Families of rows that turns and mirrors carry onto each other, the same ones carrying the whole set onto itself: the rest of each named row's family, in list order:
9 families of 4 rows:
Nuzip: [  5.2  -3.4   8.5  29.7 -13.4   0.3  10.9   5.1  -0.8   9.2  21.3 -30.9
 -14.5  13.6  36.4 -12.5]
zifa: [ 19.7   4.6  11.4  14.2 -13.3 -19.0  24.0  18.2 -11.7  15.6  18.0 -29.9
 -14.7  12.3  32.2 -12.4]
vamov: [ 13.8 -16.2   6.9  18.3  18.5  19.9  33.9   8.3 -16.8 -19.5 -11.2 -14.6
   6.6   9.1  -3.6   5.2]
nazu: [ 18.6 -26.1  -0.2  37.5   3.0   8.8  13.8  -4.5 -27.7  20.1  -4.4 -31.5
 -23.8 -24.3  -2.7  -2.0]
tusef: [  3.4 -14.5   6.9  28.8   6.3  11.2  16.7  24.2  -8.6 -18.0 -18.9 -27.2
  13.3 -16.7 -11.8 -14.7]
Tikek: [ 13.0 -30.1  10.0  33.5  -8.0  11.2  16.6 -13.3 -35.1  10.3   0.9 -37.9
 -24.9   1.1  10.7  -8.6]
Dod: [ 20.4   4.8   4.0  20.7 -19.8 -13.5  34.8   9.8  -4.8  -2.4  10.6 -35.2
 -14.1  15.2  35.5 -12.9]
nal: [  7.6  -9.4 -15.2  23.4  11.8 -19.2   3.4  35.0   1.3  -5.9 -21.0 -17.8
 -19.0   8.9  12.5 -13.5]
ker: [ 18.0 -19.2   8.2  35.7  -9.7  19.2  13.7 -13.7 -33.6  18.8   3.6 -33.9
 -14.5  -6.2   1.3  -4.6]
Nofu: [ 13.4  -7.2   9.9  25.9   7.3  20.5  33.7  15.8 -19.3 -16.9 -12.6 -17.3
   4.9  -1.4   6.5  23.8]
Kebu: [ 10.8  -8.0 -17.3  23.4  14.9 -14.2   2.7  20.8   0.6   9.8 -21.4 -28.2
 -23.5  23.9   6.6 -14.8]
koris: [  5.0 -20.4   9.4  40.2   2.6   4.8  -4.6 -13.7  -9.8   3.3  -8.7 -37.9
 -17.2  -9.8  -4.1  11.0]
devab: [ 10.3 -28.1   8.7  40.7 -13.1  16.1   3.8 -10.6 -20.5   6.7   1.3 -34.0
 -24.8  -8.3   8.8  -4.4]
Vonen: [ 11.0  -1.3  -4.5  26.7  12.6 -13.5  -4.6  36.4 -12.7  13.4 -26.8 -35.9
  -8.6   8.0  15.5  -7.2]
Tivoz: [ 28.9 -24.6  -9.2  43.6 -11.8  10.9  11.8  -4.3 -24.4  17.7   4.2 -33.6
 -16.8  -3.9  -7.7   4.8]
Zur: [ 17.4 -16.1  -0.7  23.8   6.3  15.7  30.0  14.5 -15.4 -24.2 -21.7 -17.4
  11.1  -4.5  -8.7   5.9]
Nulen: [ 12.1 -19.9  13.3  22.8  10.6   3.0  39.7  13.7 -20.7 -19.5 -15.2 -20.1
  19.8  -5.5   1.4   5.2]
Disa: [  2.6  -4.1 -12.3  29.2  17.9  -1.7   7.1  41.5  -5.1   1.2 -19.6 -25.0
 -19.9  14.4  16.0 -14.8]
zezo: [ 16.2  17.0   3.3  26.3  -7.9 -28.9  42.3  13.5  -5.2  -6.3  -5.3 -39.0
 -17.6  12.6  23.7   2.8]
taso: [  1.3  -9.6  -7.2  31.8  12.4 -18.5  -3.4  29.1  -8.1  -0.7 -25.0 -27.9
  -9.5   6.5  10.7 -27.2]
tovo: [ 30.5   7.4   7.1  22.7 -20.3 -15.6  17.8  21.4  -3.6   3.2  16.5 -24.7
 -16.8  14.5  20.0   4.2]
Vob: [ 15.9  11.1  -3.7  13.7 -11.9 -12.4  33.4  18.9 -11.8  11.6  15.7 -28.8
 -17.4  -3.0  28.2 -15.5]
Vuzi: [  4.6 -12.8  -6.2  33.1  15.5 -28.8  25.7  28.4  -7.9 -11.7 -16.5 -12.9
  -3.9   1.8   5.0 -23.7]
dufi: [ 26.6 -22.7   6.4  31.9  -5.4  12.3  -5.4 -10.3 -15.7   2.7   0.5 -31.6
 -22.9 -13.6  -1.0   9.8]
Refo: [ 15.7   0.1  10.8  17.3 -14.0  -9.6  21.3   8.6 -15.2   0.5  18.3 -40.9
 -10.9  13.9  36.9 -10.8]
fep: [  7.6   0.0   5.4  36.0   9.9 -16.8  -2.2  22.3   4.1  14.9 -24.6 -44.8
 -17.2   1.4  17.7 -14.0]
nik: [ 30.9  19.8  10.3   6.3  -7.2 -17.4  24.1  17.2  -5.3   1.8  10.3 -28.6
 -10.2   3.0  18.6 -12.8]
mig: [ 15.4 -14.0 -13.7  25.8   6.6 -21.6   2.5  34.4  -3.3  19.5 -26.3 -17.1
  -7.7   9.7   6.7 -12.9]
difi: [ 33.8   8.3  -5.6  20.7 -16.3 -20.2  35.0  15.9  -8.9   2.2   1.2 -35.6
 -23.8   5.5  27.5   0.5]
kavet: [ 10.5 -18.4   8.9  15.9   6.6  10.5  26.0  14.2 -13.7 -28.8 -20.8 -22.6
  14.9 -14.9   3.6   0.0]
Lomi: [ 24.6 -11.6  27.1  30.4   9.9  -0.8  41.8  -6.7 -16.5  -7.8 -18.9 -20.9
   7.1  -5.9   4.9  10.5]
rit: [  7.2 -14.8 -14.5  26.9  14.5 -18.3   7.3  24.3  -9.7 -11.0 -30.8 -21.4
 -17.1   0.8  13.0 -24.7]
Peb: [ 14.7 -17.4   6.1  23.3  -3.4  17.2   7.0 -15.3 -27.2  10.9   9.0 -26.0
 -20.4 -11.6  -4.3 -13.6]
Gemed: [ 27.6 -17.9  13.9  18.0  14.6   2.5  35.6   7.0 -27.1  -5.9 -25.0 -18.8
  12.5   2.7  -3.0  15.0]
munon: [ 10.3 -17.6   9.0  38.6 -16.3  16.6  36.8 -14.4 -23.4  10.8   5.9 -29.0
 -20.9   8.5  10.9 -10.4]
Nim: [ 25.5  -3.0   8.1  26.7  -0.3  12.1  23.1  17.1 -21.5  -5.7 -21.9 -12.4
  19.7  -6.5  -3.0  10.9]

The rest of the family of devab: Dod, Nulen, taso
The rest of the family of mig: Tivoz, tovo, Nim
The rest of the family of zezo: koris, fep, Lomi
The rest of the family of rit: Tikek, Refo, kavet
The rest of the family of nazu: Nofu, Kebu, nik

Families of rows that turns and mirrors carry onto each other, the same ones carrying the whole set onto itself: the rest of each named row's family, in list order:
5 families of 6 rows:
Pip: [  0.9 -19.4   8.4 -15.3   9.8  -9.2   4.9 -20.2  -0.8 -10.3  -5.8  -8.3
   7.9   9.2 -21.3  12.1]
bom: [ 13.4   7.9  13.1  -9.2 -15.9 -29.4   5.0  26.4   0.3  -0.8  -1.4  -4.0
   7.2   8.4  -3.3   6.3]
sase: [ -5.0  -0.7  -6.7  -8.1  -8.3  27.4  -5.2   7.3  -4.9   5.3 -23.4 -22.1
 -21.4  22.2   1.9  -5.7]
mozo: [ -1.4  -3.7 -14.1  -9.3  -9.4   2.7 -24.5   9.9   4.1  15.8 -37.1  -6.2
 -12.7  -7.7   4.3   2.4]
soror: [ 10.9   8.1   6.1  -8.2 -14.5  12.9 -34.7 -12.7  -7.6  -6.5  -6.7 -25.7
 -17.1  24.6  18.8  29.9]
Zofu: [ -9.3   2.6 -16.3  -1.3  -6.5   4.9   5.8   0.1   3.1 -12.4 -29.4 -22.0
 -31.8  -3.6  -4.4   7.3]
til: [ -1.9   9.5 -10.9 -13.3  -7.0   1.3  19.7  18.0  -3.1 -11.3 -17.7   5.0
 -12.9   4.1  13.2  14.5]
povar: [  2.9  18.5  19.9 -12.4  30.7  -8.3 -19.6   4.7 -16.5 -13.5  -6.2 -18.2
   4.0  -7.3 -13.3  15.8]
pozir: [  7.8 -13.8   0.4 -28.2 -15.3  15.7  -6.1  -4.1   7.3  -9.8   2.6 -21.8
   1.9 -11.9  -2.8  30.4]
ras: [  3.1   6.5  22.3 -18.4  -0.8  24.4 -29.2  -8.8   8.2   8.5  -5.9 -20.7
 -10.4  10.4  21.7   9.3]
luzos: [ 13.6   6.1  11.5 -13.0  -4.7  10.9 -35.4   7.4  -8.3   8.5  -9.3 -28.3
 -20.3  22.1   8.5 -12.8]
fuf: [ -2.4   5.8 -22.3 -24.2 -18.7  12.1  -8.7   3.0  17.7 -13.9 -21.2 -12.9
 -15.9 -11.4  -3.7  14.6]
Vot: [ -9.0  23.3  -4.7 -20.9   1.6   0.7 -43.9 -12.7   2.9  -4.3  -2.8 -11.2
  -0.1 -14.5 -13.8   6.2]
diz: [-14.9  -2.9  16.5   1.6  17.6 -18.1   4.0  -2.6 -20.7  -6.9  -2.1 -14.3
 -19.4   6.9 -20.4   8.0]
sela: [ -4.3  15.4  12.7   4.9   8.8 -19.4 -24.8   2.1 -24.6 -17.6  -0.2   8.5
  -4.4  -6.4 -12.8  15.2]
lum: [ -7.1 -19.8   5.4   1.7  -7.0  12.0  -3.8 -11.2  -1.7  -8.0  -8.5 -29.5
 -31.4  16.8   5.1   0.9]
zuk: [  7.3  -4.2 -26.6 -19.0  -8.6  13.2 -26.5   5.9  -8.5  -8.2 -28.4 -20.4
 -13.5   6.5 -10.1  -2.3]
zipo: [-15.9  28.6   7.9  -1.8  -0.7 -28.1   4.6  -8.3  -1.4 -14.9  -1.0 -19.9
 -26.0  13.5  -2.1  12.7]
megi: [  7.7  19.1   3.4 -28.3 -15.5   0.8 -40.7  -7.8  11.0  -4.6   7.0 -18.0
   0.6   2.5  20.4  11.4]
Povog: [ -9.7 -23.3  18.4  -3.1  -3.6 -18.1   2.9  -4.3 -10.9 -16.1   2.3  -1.6
  -4.6  -4.0  -2.7  23.4]
sofuf: [-16.9  22.1  18.5  -0.5  15.8 -18.1 -11.7 -13.3   7.1 -15.3   5.9  -1.6
 -11.7  -0.6 -16.1  10.8]
Tad: [  1.3  13.6  19.8 -17.8  -9.3 -30.2 -35.5  -0.9   7.0 -18.9  -3.4 -10.3
 -16.9  21.7  10.7   0.6]
bap: [ 10.1  14.9   5.0   4.8   0.5  11.4 -34.2  21.5 -16.1   5.4 -10.2  -8.6
  -0.8   8.2   2.2 -12.2]
lunav: [ -2.7  34.2  17.5  -5.1  -5.8 -10.8 -38.4 -18.4   6.0  -6.9   0.5 -12.3
 -15.7  -7.8   3.9  15.5]
votu: [  1.7 -13.7 -15.6 -15.4 -27.2  -6.2   4.3   8.9  -2.1  -8.8 -12.4 -14.9
   7.9  -8.5  -1.4  22.7]
vupaf: [  9.2 -11.3   2.4 -13.5  -0.7 -22.0   4.4  17.3 -10.6 -18.8  10.0 -12.8
  11.8  -1.6  -9.1  18.2]
Davug: [ 18.8  14.2  20.1  -8.6 -13.7  -5.1 -36.9   2.5  -1.4   3.2   4.9 -15.7
  10.6  19.2  18.5   0.9]
gen: [  5.5  33.5  22.4 -14.3   3.9 -16.9 -24.8  -4.4  19.3   7.2  -6.6 -11.3
  -5.5  16.4  10.3   1.2]
Bado: [  3.2  -1.8  27.0   0.0   8.2 -14.2  -6.1  11.4 -22.5  -1.0   6.3  -4.3
   5.8  14.9 -18.7   8.4]
Zese: [  7.1   2.4 -20.5 -19.8 -10.8 -10.0  14.8  13.0   1.3 -15.7 -20.2 -27.2
 -10.0  15.0  -2.8  16.7]

The rest of the family of Bado: Zofu, fuf, diz, megi, Davug
The rest of the family of votu: sase, luzos, sofuf, lunav, vupaf
The rest of the family of til: Pip, mozo, soror, povar, Tad

Families of rows that turns and mirrors carry onto each other, the same ones carrying the whole set onto itself: the rest of each named row's family, in list order:
4 families of 8 rows:
tate: [ 11.5 -21.6  -8.1  11.1  12.9  -6.4  21.1  -8.2 -13.0  29.4   6.8]
Fom: [ -9.7 -19.7 -10.7  18.4  13.9  24.2   5.7  -2.9  -1.3  16.7  19.2]
zovad: [  0.2 -28.9   2.7  20.9  24.9   9.2   4.7  13.8  -5.2  29.1  13.9]
vugil: [ -7.1 -29.3  19.0   0.4   5.9   4.6   3.6  23.6   0.0 -14.5 -23.8]
sizul: [ -4.6 -22.0 -13.3   8.2  13.9  -1.2  18.8 -22.7 -12.2  19.4  12.0]
gimo: [  8.8 -23.6   3.1  22.9  16.7  13.9  17.9  -3.0 -16.5  29.1   9.6]
gepep: [-16.5 -14.2  29.1   0.9   0.4 -20.2   1.8   8.7  -4.7   8.6 -21.2]
ged: [ -4.9 -25.9  -1.7  20.7  19.0  22.8  13.8 -13.1 -14.9  19.0  16.8]
Siko: [-21.6 -20.0  -4.0  11.8  11.6 -12.6   9.3 -19.3  -3.3  26.3  13.7]
Simag: [-25.0 -18.2  19.9  -4.3 -11.3   0.7   3.2  -1.7  -8.9 -16.1 -18.6]
fek: [-10.5 -15.1  25.2  -0.6 -12.5  -5.9   6.1   9.6  -9.2  -5.6 -26.4]
Gan: [-27.5 -15.2  20.8  -9.2   7.0 -14.4   9.7  -5.2 -13.0 -14.3 -16.0]
Mekek: [ -7.5 -23.2  19.8  -1.7  -1.8 -10.8   9.0  14.2  -0.6 -10.8 -28.5]
kam: [ -6.5 -23.0  27.9  -2.2  19.5   3.1   6.5  26.3 -15.7 -12.2 -15.7]
rorav: [  4.7 -18.4   2.5  18.6   8.9   0.1  22.1 -17.5 -15.4  31.6   6.0]
Zoma: [ -2.8 -28.8 -13.3  10.9  23.0  14.8  13.4 -12.8 -14.0  14.0  18.5]
Dob: [ -5.3 -21.2  25.6   2.1  -3.8   8.4   1.4  23.4 -10.6 -10.5 -22.1]
Gasu: [-27.8 -27.0  24.9   2.6  16.4  12.3  -9.4  13.6  -3.5 -10.4  -4.2]
dif: [-21.6 -24.3  14.9  -6.9  -3.7  -8.6   5.4   0.7   0.4 -16.7 -22.6]
sezi: [-22.6 -31.1  13.9  -2.9   4.8   5.9   2.1   9.2   0.4 -23.3 -18.8]
Noz: [  0.7 -19.8   4.5  16.0  12.0 -14.7  13.3   1.8  -2.4  39.5   4.4]
topu: [-38.1 -18.2  23.2  -3.6   5.4  -9.8  -5.5  -8.5  -3.6  -6.5 -10.6]
naf: [-21.3 -28.9  -5.9  15.5  23.6  12.4   0.7  -6.1  -5.3  16.3  22.4]
vig: [-17.9 -12.2 -12.3  13.5   1.7   5.8  10.6 -19.9  -1.1  19.6  15.0]
mogig: [  8.4 -15.4  -4.1  22.0  11.3  13.0  11.0  11.4  -1.4  27.6   9.9]
saneg: [ -6.9 -13.7  27.8  -5.4   9.1 -16.1  12.0  14.0 -13.7  -3.0 -23.9]
dufu: [ 12.1 -26.8  -9.2  15.0  21.8  11.2  15.1   2.0 -13.5  24.0  12.1]
debe: [ 2.7 -7.3 -5.3 16.6  0.4 -5.8 16.9 -6.4 -1.3 31.6  5.0]
zon: [ -9.2 -20.4  -3.1  17.0  11.1   7.2  18.8 -27.5 -16.6  22.7  12.3]
dalim: [-18.6 -23.5  20.2   0.2  -1.9  14.8  -1.1  11.3  -9.2 -19.9 -15.2]
Bag: [ -8.5 -23.3  32.8   6.0  13.8  -1.7  -5.4  26.4  -4.7   4.5 -16.3]
kibu: [-27.0 -24.9  21.9  -5.1  18.2   9.0   2.7   7.8 -14.6 -21.7  -7.1]

The rest of the family of zon: vugil, gimo, ged, Mekek, rorav, dif, sezi
The rest of the family of Gan: Fom, kam, vig, mogig, saneg, debe, kibu

Families of rows that turns and mirrors carry onto each other, the same ones carrying the whole set onto itself: the rest of each named row's family, in list order:
4 families of 8 rows:
Zosip: [  7.9   0.1 -13.3  -5.6  18.7  -8.1   3.3  -2.7 -34.2]
veni: [ -1.0 -10.5   1.7 -11.2 -16.9  14.8 -10.2  25.8 -15.0]
bazo: [  4.0  -9.1  -8.6   8.6  23.9 -20.3  -4.8  -8.3 -16.3]
vek: [  5.2   5.2 -11.1 -16.2  15.6  -1.8  -5.3 -15.7 -28.2]
vizi: [-12.6  -3.6  -6.6  -4.0  21.8 -26.6   3.0  -5.0   0.4]
vegeb: [  0.8  17.1   0.5  -1.8 -11.1  22.1  -3.6  22.9  -5.6]
rozup: [-11.1   1.6  16.4  -1.8  -4.9  24.7   2.5  14.3  -1.3]
rez: [-12.3   0.4   2.5   9.3  -1.9   2.8 -18.8  22.6  17.0]
bet: [  5.7  -4.6  -6.1  -1.6 -18.1   4.5 -21.1  29.7  -6.2]
feza: [ 11.2   9.7 -19.1  -6.3  14.5 -12.6 -16.0 -13.2 -19.3]
fekat: [ -2.7  -6.7  -1.5  -9.9  21.0  -5.9  -5.2 -22.3 -18.4]
Zop: [-14.0  -1.1  -4.7 -18.9  19.8 -13.3  14.2  -4.6 -15.4]
Gam: [ -6.1  -8.2   7.1  -4.6 -13.7   5.7 -25.1  12.4  13.5]
vugo: [-9.4 -0.4 13.7 13.1 -2.1 11.2 -9.0 12.6 14.1]
Bodu: [ -2.8  16.2  -9.8  -1.6  -8.6   9.0 -16.8  30.8   2.2]
siv: [  1.3  12.0  -8.6 -15.8  12.7  -6.3  17.2  -5.6 -23.5]
lufa: [-12.0   7.0   2.2 -13.9  -6.3  22.6  -2.6  26.5  -8.6]
pak: [-10.3 -10.5  13.0 -15.3 -13.7  15.3 -15.6  10.6   3.1]
nime: [  2.4  15.0  -1.8  12.2  -8.3   9.4 -14.6  21.2   9.8]
Mel: [  4.2  -2.4  -9.1   1.0  21.1 -16.3 -16.9 -19.6  -8.7]
nid: [ -3.0  14.3 -20.3 -19.5  13.7 -15.2   8.2   5.0 -20.7]
filed: [ -3.3   1.6   2.1 -19.5 -18.5  17.5 -17.2  17.0  -4.9]
tum: [-21.1  -7.5  14.4  -3.6   0.6  15.2  -4.0  17.8   6.0]
tof: [ -2.2 -17.1   3.9   5.3 -12.5   0.6 -21.5  22.9   4.8]
fivi: [ 10.5  20.3 -20.3  -3.3  10.6 -19.6   2.0  -0.9 -12.4]
Leb: [ -1.1  11.3 -21.9  -4.8  16.6 -27.8  -3.1   2.9  -5.1]
kove: [ -8.5 -22.4  12.6  -4.5 -11.4  10.1 -10.3  19.6  -4.5]
dib: [ -7.5  -3.6   4.0  -5.5  19.5 -13.1  15.0 -14.5  -9.7]
vapul: [  1.9   2.6  -3.5  -9.4 -18.5   7.8 -27.5  18.4   5.3]
puzi: [ -0.5 -11.3  -3.2  -2.6  23.6 -10.3   5.0  -9.7 -26.1]
Losa: [ 12.0   2.2 -18.7   4.8  19.1 -18.1  -6.5  -1.5 -24.1]
bure: [  1.8   5.6  -8.1   6.9  18.5 -26.0   0.8  -9.0   1.0]

The rest of the family of bazo: Zosip, Gam, pak, filed, vapul, puzi, Losa
The rest of the family of Zop: vizi, vegeb, rozup, vugo, nime, nid, Leb
The rest of the family of vek: veni, bet, feza, fekat, Mel, tof, kove

